Rotation paths and how fast each direction turns (deg/step):
Each turn is a multiple of 5 degrees from 10 to 175, or 0.
Each row of a path follows its step; steps can be skipped.
path 1
step 0: [ -6 -15  13  -2  17   6  22 -14 -22   2  23   5  -1  11 -11  -4   5 -12
   4   1   1  25  -6   8   0 -34 -15   2   3   6  -3   5 -23  -2  -5   5
 -11  15  11   4 -27   0   5 -19  18 -12  11  -2]
step 1: [ -1  15  20  -3   1  -8   8  -3 -17 -11  18   7  10   9  -9   6  -5   1
  38  -8  11  18  -1  16  11 -25 -19  -6  -2  -3   6  -7  -9   0  -4  -9
   7  16 -11   9 -12  21  12 -20  19  18  13  -2]
step 2: [  8  11  16  17 -17  -9  -3  10   4  -1   8 -17  -3 -16  -8   9  -4   1
  25   4  25  11  -2  31   6 -17   0  -7 -19  -1  -7   4  -8   6 -20  -7
  21  15  -2   7 -18  16   7  -7 -18  19  -3  -7]
step 4: [ 19 -29 -19  -6   4   4   4   4  -4  -1  -1  -3   9  10 -35  20   2  -2
  13   2  -5   3  16  18  -1 -14   2   6  -3  -2 -13  -9   0  30 -25   8
 -15 -10  -6  -2  -9   4 -23   3   1   2  20  -9]
step 5: [ 34 -26   3  10   0 -12  10 -16  -5  -2  12  -5  23   6   1   5   0  -9
  -7   5  -2   2  17  26   6 -11   5   0  -9  -1  -4 -20  13   6  -2   2
  -9  13  -9  -3  -4  -4 -26 -19   9  11  28   5]
step 6: [ 32 -11  32  23   4  -2  -6 -13  -7 -16   5 -11  15   5  -2 -14  -6  -5
   6   5  -7  -3 -15  23  10  -8  -3   5  -8  -1  -1 -10  18 -19  -1   9
 -23   4  20   2 -17  10 -10 -17  -4   4   5   4]
step 7: [  1  -5  27  11  19  15   4  -1 -19 -11   7 -30   2 -18   1   4  12  12
  14  12  10   5 -23  11   8 -11 -24  -9  12 -13  -6   0  11   2 -13   8
 -20  -1  17  -7 -26   4  -8  -7   9  -7  -2  -2]
step 8: [ -8  -7  -3   5  10 -13  13   6 -10   7  -3 -20  11  -2  -4   9   9  33
   2   1  22  25 -11  10  -2 -19 -28  -8   9 -14 -12  -9 -19  -5  -8   0
  -7 -16   5   5 -25  12  -1  -9  18  12   9  -7]
step 9: [  7   2  -1   4   2  -6  -1  -6  -3  17  18  -5  17  -2 -11   0  -7  17
  13   6   4  26  -4   7   3 -17 -14   2 -25  -2 -28 -17 -21 -10  -5  -3
   2 -15 -16   5 -11  -6  14 -10  -6  25  12 -27]
step 10: [  5  -1  -8  14   6  15 -13 -11  -8   8   9  -6   8 -14 -21 -11 -13 -14
  14  -1   8  13 -12  17   6 -11  12  16 -19  -3 -14 -10   0   7  -5  -8
  13  16   8  18 -13 -16   4  -1  -3  18  23 -32]
[ 8 -6  0  3  3  0  3  1 -5 -2 -1 -1  5  3  4 -5 -2  0 -1  3  4 -7  2 -5
  3  1  2 -1  3 -9  2  1  2 -4 -2  6  1 -6 -1 -5  0  0 -8  4 -3  0 -1  4]  40
[-1 -1 -3 -3  2 -4  2 -3 -5  0 -3  9  3 -3  1  5 -3  5  2 -3  2  3  6  1
 -5  2 -7 -4 -5 -1  1 -3 -3 -2 -2 -2 -1 -1 -3 -5  9  3 -2 -7  0  3  5  6]  95
[ 7 -3  3  4 -1 -9  0 -4  1  2 -1  7 -6  4 -3 -5  3  0 -9 -3  3  2  2 -2
 -3  1 -4  3  2  5  0  4 -7 -3  4  3 -2 -3  3  3 -5  1  3 -3 -1  3 -3  2]  130
[  3  -6 -10  -2   2   0   0   3  -1   6  -3  -4   2  -1   3   3   6   6
   1   3  -2  -1   3  -1   4   1   2   5  -1   1  -8   2  -3   4   1   1
   2  -5   3   3   5   0   8  -1  -7   5   0  -2]  65
path 2
step 0: [-16 -12  -5  21  14 -13 -15  18   0  18   1 -15  -4 -29  21   8 -12 -14
 -24  -3  14   1 -25  19 -14   1   0  -7 -13  -7  21   9   6  12   2  10
   1 -14 -20  -6  -3  22   4   8  16  10  14  11]
step 1: [ -8  13  -6   5  -6   4 -13   8  -9   0 -16   4   4  10  21   5  11   1
  13  11  21 -15   6   0   5 -11  32 -18  16  10  31   0  -9  11   3 -23
  23  14  -8 -26  -9   5  14  24  -4   8 -23   5]
step 3: [ 17  21  22   1   3   8  11  31   1   6 -24  11  13  -3  -9 -15   4  19
  18  -6  -9  10   4  16  -4  -9  19 -13   8  -5 -16  -5 -29  -7   2   6
  14  23  11   0 -33  16 -12   2  12   4  -8 -12]
step 4: [ 25  14  -7  23   9  -5 -21   0   8 -23   7 -33  -1  -6   1   6   4   8
 -29 -18 -16   8   3   1 -14  -9  -5 -13   0  -9 -21  21  10 -14  21  -1
   1   9  -8   0  -3  16   1 -28   4   5 -18 -10]
step 5: [-11  13  -6 -12 -16  -7  -3   7 -25  32  27  -5   9 -10  -6  23  11  -4
   5  -6 -16   7  -3 -24   3 -19   7   6  -1   5 -13  -3  -5  -2   1  -2
  23   0   3   8 -26  34  13   6  -8   4 -17 -18]
step 6: [  2 -12 -15  -5 -12  15  19  -7   4   3  -9 -14 -10   0  -6  -2  26  -8
  -1   1   1 -21  11   8  -4   1 -35   3   6   8  -2  26  22  10   3 -16
 -24   0 -16   0   7  28   3   3  -6  10 -25 -31]
step 7: [  1   0  -7  -7 -25  -1   3   6  14   7   1  39   2 -25 -15  20   1 -11
  24  -6  11  13  -1  23  -7 -12 -13   6   6   9   3  13 -19  22   1  10
   3 -22 -14   8 -25  -3  -3 -17 -16   9  -4   0]
step 8: [ 45   5   3  18  -1  12   6   6  10   5   9 -15 -12 -12  13  -5   4 -14
  -1  12  20  13  14  12  11  -7 -22  -9  15  13  14   7 -18  -1  12 -19
  -2 -15 -12 -11  13   9  11  -2  20  -9  26  -7]
step 9: [ -1  14 -25 -19  -6 -13 -10  -3   2  -1   5   9 -27 -12   7 -13  10  -2
   0  -3  15   4  -8 -21  -7   4  31  -7   3 -10   6  -5 -18  -2  19   0
  -1  -9 -38   2 -24  13  11  -9  -7 -16  18  17]
step 10: [ 24 -25 -19  19  25  -1  10   2  -9  26  -7  15   5  13  22  -8  14   2
  -2 -10  27 -17   1 -11  -8  -6  -1 -17   9  13  -4  -7  16 -26  14  -3
  -7  12   4  -2 -17   6   3  18  -3   5  14  -3]
[  1   0  -1   3  -3   2  -5 -10   0  -8  -2   3   3   3  -3  -1  -4  -3
   2  -1  -4   0  -4  -2  -7  -2   5  -4   1   2  -2   7   1   3   2  -4
  -7  -1   0  -1  -5  -3   6  -3  -7  -1  -1   3]  140
[10 -3 -1 -7 -1 -6  6 -4 -4  3 -2  4  2  2 -4 -2  5 -5 -5  9 -1  5 -2 -1
 -6 -1 -3  1  2  2  0  2  0 -2  2  3  6 -1 -5  2  3 -1  1 -4  0 -3 -4  0]  25
[ 2 -2  1 -2  0  3 -6 -1  9  5 -1 -2  5  5  0 -1 -4 -3 -5 -1  8  0  0 -6
  0  4  2  4  0 -1 -5  3 -5  0  3  1  2 13  2  2 -1  2 -4  0 -2 -1 -1  2]  45
[ 0 -5 -1 -5  2  1 -3  3  5 -3 -2 -5 -5 -3  1  2  0  3 -2 -9  1  7 -6 -2
 -3  4  1  1  0  3  2 -1  2  2 -4  2  4 -8  0 12 -2 -1  0  0 -4 -2 -4  4]  155
[-3 -3 -3  3  2  3 -5  7 -6 -1 -4  3  2  6 -1  0  1  3 -2 -1 -6  2  3 -8
 -4 -7 -6  0 -9 -4 -7  1 -1 -2  1  2  1  0 -4  5  4  1  2  2 -3  2  3 -4]  55
